One turn moves every row onto another: examples first, then more rows asked:
Pak: [ 0.62  2.25 -1.10 -0.69 -2.82  2.74 -1.02 -1.12  2.32 -3.10  0.99 -0.61
 -3.52  0.00  1.02]
loni: [-0.75  1.85 -2.03  0.96  0.38 -4.48 -2.30  0.47 -0.97 -2.55 -0.27 -2.64
  0.65  2.48  2.69]
feb: [-0.22 -1.57  1.39  0.16  2.99 -2.81 -1.44 -1.61 -0.83 -1.58 -0.71 -2.34
 -0.87 -0.97  1.60]
kiz: [-0.98  1.97 -3.17  1.12  2.94 -2.17 -3.76 -1.18 -2.83  1.00  0.53 -1.35
  0.01  0.13  0.46]
tam: [-1.60  1.84 -1.66 -1.88  1.11  1.97 -2.00 -0.86  0.05 -4.49  3.26 -0.94
 -1.62  0.74 -0.42]
dap: [ 2.89  1.91 -2.59 -1.07 -1.52  2.02  0.07  0.52  0.52  0.82  3.80 -0.67
  0.06  2.23 -0.57]
suge: [ 1.52  4.29 -0.28  2.76  0.82  0.49 -0.89 -5.17  0.10 -0.90 -1.00 -1.92
  0.93 -0.91  2.96]
vabu: [ 0.23  0.68 -5.24 -0.13 -0.94  0.43 -3.44 -0.21 -0.98 -2.84  0.47 -0.75
 -2.26 -0.44 -1.90]
kivi: [-1.00  1.38 -0.85  0.99 -0.88 -1.34  0.38 -4.39  3.51  1.42  0.55  0.82
 -0.13  1.27 -1.22]
gil: [-1.65  0.59 -0.54  4.24 -1.60 -2.03  0.32 -3.24  1.15 -1.20 -1.59 -1.88
 -1.26  0.03  2.74]
tesim: [ 0.81  0.38 -0.43 -1.97  2.76  0.99  0.42 -1.09  1.02 -1.31  4.43 -1.97
 -0.95  0.05  2.65]
Gori: [-1.38  1.57  0.97  0.17  1.57  0.01 -3.44 -3.21 -3.37 -2.22 -0.40 -0.76
 -0.69  2.50  1.95]
povob: [ 2.22  2.91 -2.92  1.59  2.36 -0.30  3.06 -0.72 -1.38 -1.00 -1.55 -0.39
  1.79  0.42 -1.53]
Mudo: [ 4.57  0.06 -1.71 -0.51 -0.53  0.25 -0.35 -1.75  0.21  0.13  2.17 -1.17
 -0.99  1.58  4.27]
novu: [ 2.72 -1.14 -4.97  0.43 -2.74 -0.92 -0.94 -0.14 -1.06 -1.63 -0.73 -2.07
 -2.13  1.30  2.16]
Nanud: [ 0.38  0.90 -1.11  1.59  0.35 -1.04  2.63 -1.41  1.31 -0.92 -0.67  0.08
  1.37  4.72 -1.46]
kagi: [-0.66  2.16 -0.16  2.27 -0.07 -0.93 -0.29 -1.21 -1.36 -3.01  0.88 -1.05
  3.22  3.37 -2.36]
Mep: [-0.34  0.04 -2.00 -0.70 -1.49  0.29  1.20  1.59  2.85 -0.93  3.26 -1.50
 -2.26 -0.10  0.08]
rudob: [-2.73  2.47 -1.51  0.25 -1.45 -1.42  1.95 -4.50  1.39 -1.32 -0.82 -0.89
 -0.70 -2.24  1.30]
reso: [ 0.08  2.67 -1.02  1.52  3.41 -0.25  1.34 -2.09 -1.57 -1.74  0.15 -3.97
  3.19 -0.86 -0.02]
nalu: [ 0.77  5.34 -1.87  0.77 -0.57  0.42  1.41 -3.50 -1.58 -2.83 -1.86  0.08
  0.82 -1.32  0.93]
fal: [-0.70  0.13 -1.21  4.37 -0.97 -2.51 -1.36 -1.90  0.86  0.47  0.52  0.44
  0.33  0.34 -2.43]
raro: [ 3.12  1.60  0.56  0.74  0.79 -3.60 -4.42 -1.56  0.69 -1.07 -0.05 -0.34
  0.48  0.60  1.29]
gunuz: [ 1.64  1.08 -3.25 -1.60 -1.58  2.95  1.75  0.22 -1.77 -1.74  0.37 -3.43
 -0.43  2.05  1.26]
gur: [ 2.21  1.42 -3.62 -1.04 -0.43  3.23 -0.09 -1.09 -0.23 -0.89 -0.38 -2.48
 -2.76 -2.49  0.05]

Mep goes to dap
novu goes to vabu
Now find these:
raro goes to loni
Nanud goes to povob
gil goes to fal

One turn moves every row onto another: examples first, then more rows asked:
B: [ 2.24 -1.91 -0.23  2.93  0.13 -1.73  3.68  0.68 -0.16  3.42 -0.58  1.09
 -2.02  0.33 -2.60  2.92 -1.19  1.93  1.31  0.16  0.74 -0.87  0.02  3.05
  1.55  0.38 -1.69]
C: [-0.11  2.10  0.80 -0.93 -1.66  0.89 -5.07 -2.75 -2.45 -2.74 -2.23  0.72
 -0.31 -3.20 -0.30  3.43  2.50  1.93  1.36 -0.05  0.27 -0.92  2.47  2.34
  0.26  0.39 -1.79]
Y: [ 2.64 -2.76  1.11  1.77 -1.63  4.05 -3.11  2.34  2.80  0.92 -2.57  0.18
 -1.98 -1.07 -5.93  0.66  1.48  4.58 -0.28  3.28  1.27 -2.45  1.58 -0.86
  2.00 -1.86  0.31]
J: [ 0.93  0.35 -1.18  3.58  2.43 -3.65  1.24  0.22 -2.46  2.27 -2.11  0.55
 -1.45  0.26 -5.32  3.46 -0.17  4.43  0.35  0.48 -0.47  0.29  1.71  2.32
 -0.15  1.07 -0.65]
F: [ 4.42 -3.09  0.00 -1.36 -1.12  3.66 -4.27 -0.50  0.72  1.94 -1.49 -0.78
 -1.13 -2.66 -5.89  2.53 -0.15  4.70 -0.39  4.38  0.26 -2.12  0.35 -0.01
  1.94 -0.68 -1.89]
S: [ 4.37 -1.14  1.00 -0.16 -1.89  4.20 -3.92  1.48  1.40  1.42 -0.81  1.39
 -3.52 -0.08 -2.37  1.56 -0.33  3.86  0.57  2.59  2.57 -3.76 -0.16 -0.03
  3.03 -0.75  1.51]
W: [-0.70 -0.06 -0.91 -0.94  0.38  1.80 -5.63 -3.27 -2.31 -2.71 -2.72  1.07
 -0.90 -1.79 -0.17  3.92  1.61  1.59 -0.55 -1.78 -0.02 -0.94  2.82  2.24
 -0.37  0.41  0.20]
V: [ 4.22 -3.27  0.35  0.47 -0.62  3.81 -3.54 -0.30  1.28  1.55 -2.71 -0.33
 -2.88 -2.65 -5.87  1.63  0.16  5.93 -1.76  2.58 -0.06 -2.55  0.99 -0.98
  1.11 -0.92  1.18]
E: [ 1.73  0.53 -1.72 -0.30  0.11 -0.24 -3.37 -1.86 -1.59 -1.44 -2.69  1.38
 -3.28 -1.37  2.69  3.80  1.19 -0.82  0.45 -0.68  3.19 -0.50  1.44  1.73
  0.18 -1.05 -0.79]
L: [ 1.44 -2.78 -0.29  3.52 -1.35 -3.72  0.74 -0.41  0.05  2.66 -1.42 -0.23
 -1.58  1.76 -3.17  2.46 -0.27  3.57  0.14  1.44 -1.18  2.80 -0.16  2.99
  1.47  0.99 -0.43]
A: [ 2.56 -1.94 -0.61  1.31 -3.58  4.00 -5.06  0.94  1.56  2.90 -4.18  0.70
 -2.97 -0.02 -2.64  0.69  1.04  5.85  0.58  1.66  0.02 -1.68  0.37 -0.98
  3.20  0.46  0.96]
N: [ 1.57  0.87 -1.34  2.20  0.15 -2.78  1.33  0.09 -2.16  2.88 -1.81  0.63
 -2.52 -0.50 -6.28  5.61  0.86  3.57  2.25  1.27 -0.28  0.52  2.31  2.30
 -0.07 -0.38 -2.53]
R: [-0.78 -0.86 -0.81 -0.31 -0.65  1.72 -5.93 -1.69 -0.90 -3.10 -2.94  0.11
 -1.37 -0.09 -0.51  3.84  2.77 -0.82 -0.02 -0.34  2.21  0.30  3.29  1.42
 -0.29 -1.23 -0.47]
D: [-0.15 -1.19 -0.76  4.19  1.21 -3.08  1.37  1.52 -0.92  2.64 -2.60 -0.85
  0.14  1.04 -4.12  2.47  0.75  1.87  0.87  0.98  0.86  0.66  2.18  2.86
 -0.02  0.63 -2.43]
H: [ 0.01 -1.21 -4.52  0.24 -0.51 -0.24 -4.87 -2.19 -1.35 -2.60 -2.53  2.58
 -2.49 -0.65  0.66  2.57  3.12  1.49  1.05 -0.64  0.79  1.74  1.34  1.49
  1.53 -1.60 -0.34]

C goes to F
V goes to J
Now find these:
H goes to A
B goes to E
R goes to Y

One turn moves every row onto another: examples first, then more rows asked:
Nusu: [ 5.02 -0.60 -5.65  3.23  0.81 -1.83 -0.78 -1.43 -0.20 -2.22  1.60  1.28
 -1.03  1.16 -2.83 -1.02 -4.63  1.83 -0.10 -4.65 -1.61  0.53  2.31 -1.27
 -1.97  4.33  0.20  0.48 -1.31 -0.35  2.44  0.51]
nideb: [ 4.57  0.13 -3.88  2.44  0.07 -0.06 -1.74 -0.81 -1.26 -2.05  1.56 -0.30
 -0.33  0.73 -3.05  0.24 -4.63  2.47 -0.06 -5.27 -2.98  1.86  3.10 -0.82
 -1.79  4.93 -0.69  2.05 -2.11  0.83  1.37 -0.72]
gufov: [ 4.78  3.33 -0.77  1.65 -0.14  1.40 -1.09  1.10 -1.57 -1.86  0.84 -0.72
  0.46 -1.95 -4.58  2.42 -3.59  1.81  3.11 -4.01 -5.53  0.15  4.09 -2.41
  0.58  3.89 -1.35  0.43 -0.86  2.18  0.71 -2.31]
rabi: [ 3.79  3.48  0.01  1.11 -2.77 -1.46 -2.30  1.27  2.52  0.46 -4.35  2.05
 -4.33 -0.28 -2.93  1.01  0.97  0.84  2.58 -3.33 -6.20 -0.74 -2.48 -3.36
  0.77  3.07  1.40  1.18  0.62 -0.91  0.57  3.70]
lare: [ 3.20 -0.81 -3.41  3.31  1.27 -2.01 -4.13  1.26 -2.34 -4.12  2.76 -0.42
 -4.05 -2.06 -0.32 -0.37 -3.05  1.25 -0.50 -3.03 -2.19 -1.36  0.46 -0.14
 -1.83  4.20  0.72  0.78 -1.12  0.98  3.20  0.56]
mugib: [ 5.66  1.55 -0.38  1.32  1.06 -0.24  0.95  0.52  0.06 -0.80 -0.48  1.39
 -5.53  1.71 -7.02  0.21  1.80 -0.68  2.14 -0.30 -3.23  1.29 -0.05 -5.00
  2.75  6.08  1.70 -0.86  1.21  0.10  0.39 -2.31]
repi: [ 2.84  0.33 -3.40  3.09  1.48 -1.13 -5.00  1.87 -1.92 -3.81  2.51  0.05
 -4.97 -2.41 -0.57 -0.22 -2.07  0.18 -0.70 -1.57 -1.86 -2.56  0.46  0.32
 -1.73  4.33  1.85  0.01 -1.83 -0.62  3.13 -0.28]
releg: [ 5.36  2.88 -1.55  2.44 -1.33  1.08 -2.14  2.56 -1.29 -1.25  1.08 -0.66
  1.22 -1.40 -3.02  2.27 -3.54  1.84  1.62 -3.86 -5.69  1.29  3.02 -2.47
  0.05  4.57 -1.03  2.29 -2.25  2.91  0.05 -1.18]
volo: [ 3.83  3.10 -1.12  0.76 -2.48 -1.75 -2.05 -0.45  1.77  0.27 -2.63 -1.48
 -4.65 -0.60 -2.30  2.85  2.53  2.45  3.64 -2.96 -5.90 -0.58 -3.10 -3.64
  1.84  3.35 -0.50 -1.71  0.21 -2.08  2.28 -1.23]
Pegal: [ 5.84  1.77  0.89  3.17  1.66  0.50 -1.91  4.27  0.74 -2.00 -2.68 -0.55
 -5.35 -0.11 -3.01 -0.72  1.60 -1.81  0.92 -0.75 -4.69  0.45 -3.03 -3.66
  2.84  6.42  0.21  1.24 -0.36  0.67  1.26  0.68]
mulu: [ 7.57  3.46 -0.01  1.99  1.56  0.24  0.82  0.52  0.41 -0.93 -1.93 -0.66
 -5.54  1.71 -6.02 -0.08  1.55 -1.16  2.46 -1.56 -3.25  1.64 -1.52 -4.74
  2.42  5.93  1.28 -0.93 -0.10 -0.36  0.61 -0.72]
ruviz: [ 2.63  0.37 -0.19  2.31 -2.68 -0.44 -4.15 -0.63  2.87 -2.11 -0.93  1.07
 -2.21 -2.83 -1.09  1.37  1.27  0.92  1.28 -2.74 -6.08 -1.26 -2.22 -2.91
 -2.58  2.27 -1.81 -0.48  1.11 -0.69  2.45  3.39]
rosem: [ 5.50  1.93 -8.17  1.68  0.71 -0.88 -1.24  0.19  2.27 -1.52  0.90  1.69
 -3.19  0.46 -2.44 -1.05 -2.01 -0.05  2.91 -3.08  0.20 -0.33 -0.80 -1.65
 -0.92  3.67  1.27 -1.40 -0.50 -3.18  3.20  1.81]
petif: [ 3.66 -0.94 -3.06  3.46  1.76 -1.74 -4.06  0.02 -2.58 -4.52  2.53 -0.05
 -3.12 -2.33 -0.73  0.11 -2.19  1.35 -1.17 -2.87 -2.49 -1.54  1.29 -0.79
 -1.75  4.19  0.71  1.15 -1.30  1.50  3.50 -0.48]
Pul: [ 5.21  4.37 -0.78  0.11 -2.80 -2.26 -3.22  1.35  2.30  2.17 -2.06  0.36
 -4.20  0.99 -2.97  4.49  0.73  1.96  2.73 -0.47 -3.72  0.10 -2.74 -3.43
 -1.61  4.20  1.12  0.38  0.01  0.22  0.32  2.04]
pon: [ 5.22 -1.62 -2.96  5.38  2.97 -0.95 -1.86 -0.98 -1.69 -1.98  1.48 -0.26
 -3.68  0.54 -3.31  2.41 -3.10  2.21  1.02 -1.73 -3.69 -1.65  5.26 -1.68
 -1.00  5.23  2.67 -0.35 -0.46 -0.57  2.05  0.24]
Tet: [ 3.74  1.08 -1.34  0.36 -0.18  0.24 -2.86  4.77  0.89 -0.34  2.92  2.12
 -2.23 -2.10 -5.08  3.52  2.55 -0.97  4.59  1.23 -2.64  0.07 -0.33 -3.63
  1.49  4.59  1.01 -0.29  1.06  0.84  1.10 -1.79]
tute: [ 6.35  0.47 -5.31  5.01  2.01 -0.05 -2.35  0.16  0.36 -1.24  0.72  0.00
 -5.68 -0.16 -2.35  1.88  0.53  0.22  2.87 -0.85 -3.20 -1.56  2.57 -2.72
  0.60  4.65  5.56 -1.71 -0.83 -3.97  1.83  2.08]
zaze: [ 3.46  3.07  0.37  1.06 -2.86 -1.29 -2.32  0.82  2.71 -0.29 -3.97  2.07
 -3.65 -1.38 -3.17  0.72  0.77  0.67  2.42 -3.50 -6.69 -1.10 -2.44 -3.85
  0.30  3.06  1.55  0.28  0.63 -1.60  1.06  3.91]
Befor: [ 3.96  3.82 -0.86  0.63 -2.39 -1.73 -1.95 -0.37  1.31  0.19 -3.26 -0.67
 -5.28 -0.37 -2.42  2.18  2.77  2.18  3.64 -3.42 -5.92 -0.66 -3.07 -3.31
  2.04  2.88 -0.12 -0.97  0.43 -1.45  1.74 -0.64]
tedi: [ 5.28 -0.62 -4.26  5.78  1.93 -0.32 -1.76 -0.07 -1.07 -1.39  1.84  0.06
 -4.96  1.11 -3.22  1.29 -2.19  1.40  1.43 -1.29 -4.00 -1.77  4.18 -1.76
 -0.24  5.45  4.55 -0.95 -1.86 -3.03  1.70  0.97]
Bunop: [ 4.12  0.44 -1.94  2.96  0.96  0.18 -3.30 -0.24 -3.58 -4.43  2.64  0.01
 -2.03 -2.10 -2.07  0.93 -2.41  2.49 -0.19 -3.57 -4.57 -0.50  2.53 -1.43
 -1.75  4.79  0.51  2.79 -1.59  2.64  2.95  0.30]
Pufof: [ 3.33 -1.16 -0.58  3.51 -1.32 -0.93 -4.30 -2.25  2.06  1.12 -0.31 -2.20
 -3.97 -0.42 -3.03  4.57  2.14  1.79  3.82 -1.18 -5.67 -0.61 -0.14 -4.10
 -0.10  3.29 -0.63 -0.57  0.37 -1.96  1.76  0.30]
tano: [ 3.74  2.59 -3.65  0.58 -0.15  1.17 -2.93  4.79  1.75 -0.04  2.32  1.85
 -2.35 -2.86 -3.88  4.44  1.55 -1.03  5.32  1.16 -3.26 -0.19 -0.51 -4.02
  1.14  3.79  0.81 -0.07  0.63 -0.96  0.98 -0.78]
duzuz: [ 4.47  1.32 -0.88  1.19 -1.92  1.13 -0.77  3.84  2.86 -0.22  0.54  3.46
 -0.60 -1.12 -5.60  1.31  1.08 -2.21  2.19 -1.86 -3.76  1.96  1.96 -3.05
  0.64  3.93  2.94 -2.15  0.51 -1.85 -2.12 -0.09]
boz: [ 4.83 -1.73 -2.84  5.42  2.49 -1.23 -2.08 -0.48 -2.29 -2.11  2.00 -0.95
 -5.08  0.25 -3.08  1.81 -2.93  1.90  1.48 -2.13 -3.77 -1.39  4.52 -1.55
 -0.56  5.01  3.65 -0.56 -0.76 -1.05  1.72  0.96]
tugi: [ 5.30 -0.05 -5.98  3.23  0.53 -1.96 -0.08 -1.19 -0.54 -2.20  2.23  0.73
 -2.31  1.39 -2.80 -0.97 -4.75  2.29  0.98 -4.67 -1.61  0.56  1.87 -1.05
 -1.96  4.32  0.65 -0.79 -0.91 -0.91  2.50  1.20]
fus: [ 3.66  0.93 -4.41  2.39  1.33 -0.85 -5.83  2.52  0.28 -3.06  0.86 -0.22
 -5.25 -3.21  0.30  0.02  0.09 -1.48  0.33 -1.55 -0.77 -1.65 -1.14 -0.31
 -0.80  3.59  2.81 -0.49 -1.25 -2.06  2.49  0.88]
ketu: [ 3.76  2.45 -2.69  0.81 -1.65  1.50 -2.05  3.68  3.05  0.18  0.27  2.74
 -1.22 -2.62 -4.85  2.12  0.40 -2.84  3.02 -1.86 -3.69  1.64  1.10 -3.68
  0.74  2.86  2.97 -0.97 -0.30 -3.22 -2.02  0.32]
nol: [ 4.68  1.07 -7.22  2.38  0.34 -1.40 -0.54 -0.63  0.03 -2.13  2.59  1.80
 -2.61  1.17 -3.09 -2.01 -3.89  1.36  1.31 -3.80 -0.94 -0.47  0.33 -1.20
 -1.48  4.22  0.71 -0.33 -1.79 -1.98  3.40  0.63]
tiput: [ 4.42 -0.17 -0.29  3.08  0.19  0.14 -1.83  4.75  0.29 -2.32 -0.92  1.55
 -4.74 -0.24 -2.46 -0.98  2.31 -0.87 -0.36  0.08 -5.45  0.66 -2.50 -4.15
  3.02  6.85  0.47  1.46  0.26  1.36  1.19 -0.63]
pudi: [ 4.80  2.64 -0.86  2.30 -0.35  1.03 -1.96  1.25 -2.48 -2.24  1.44  0.13
  0.28 -2.70 -4.56  1.64 -2.74  1.42  3.05 -3.90 -6.29  0.05  3.14 -3.73
  1.04  3.95 -0.03  3.13 -1.63  3.24  1.17 -0.41]
nuba: [ 7.55  4.84 -0.84  1.10  0.35  0.48  0.43  3.37  1.81 -2.37 -2.08  0.73
 -3.75  1.26 -3.14 -0.81  0.33 -0.90  0.40 -1.46 -2.51  1.56 -3.57 -2.73
 -0.17  6.11 -1.33 -1.25  0.22  1.11  1.02  0.45]
tepeb: [ 4.86  1.12 -3.84  1.54 -2.94  0.72 -0.57  3.93  1.58 -2.22  2.62  2.61
  0.05 -2.31 -2.41  0.15  3.73 -0.05  2.37 -2.46 -5.08  1.96 -1.75 -4.13
  2.22  4.20  0.10 -1.32 -0.24 -0.60  1.36 -1.55]
gikur: [ 5.97  3.38 -1.44  0.44 -1.06  0.28  0.88  3.41  1.91 -2.25 -1.05  2.90
 -3.05  1.69 -3.36 -1.00  0.23 -0.59 -1.17 -1.16 -2.43  2.19 -2.07 -2.47
 -0.56  6.14 -0.83 -2.28  1.14  0.97 -0.15 -1.24]
fum: [ 4.30 -0.43 -1.93  3.81  2.39  0.99 -1.46 -0.68 -2.15 -2.36  1.19 -0.47
 -2.19  0.13 -4.19  2.36 -4.05  3.09  2.10 -3.18 -4.90 -0.96  5.50 -1.19
 -0.57  5.53  0.24  0.70 -0.21  0.47  2.28 -0.47]
Litis: [ 5.30  4.85 -0.79  0.30 -2.48 -1.95 -2.82  1.50  2.04  1.89 -2.80  0.39
 -4.94  1.34 -2.40  4.29  1.17  2.23  3.02 -0.92 -4.17 -0.24 -2.69 -2.78
 -0.81  3.92  0.69  0.08  0.45  0.30  0.33  1.40]
Vutub: [ 4.67  2.97 -5.00  1.33 -2.62  1.45 -1.14  3.23  1.65 -2.13  2.17  2.16
 -0.99 -3.65 -1.99  1.58  3.30 -0.66  3.08 -2.21 -5.32  1.49 -1.50 -4.56
  1.67  2.95  1.04 -1.43 -0.80 -2.23  0.81 -0.95]
likif: [ 5.04  1.88 -1.69  1.14 -3.12 -1.50 -2.64 -3.09  3.14  1.27  0.26  0.90
 -1.99  0.85 -4.23  3.12  0.20  1.27  2.39 -2.15 -3.05  1.24 -0.94 -3.97
 -4.12  2.53 -0.13 -0.32  0.34 -0.78  0.47  2.96]

likif goes to Pufof
mugib goes to tiput
Now find these:
Nusu goes to pon
gufov goes to pudi
lare goes to tugi
Pegal goes to nuba
nol goes to tedi
Vutub goes to ketu
nideb goes to fum
Befor goes to rabi
tute goes to fus
zaze goes to Pul
Tet goes to tepeb

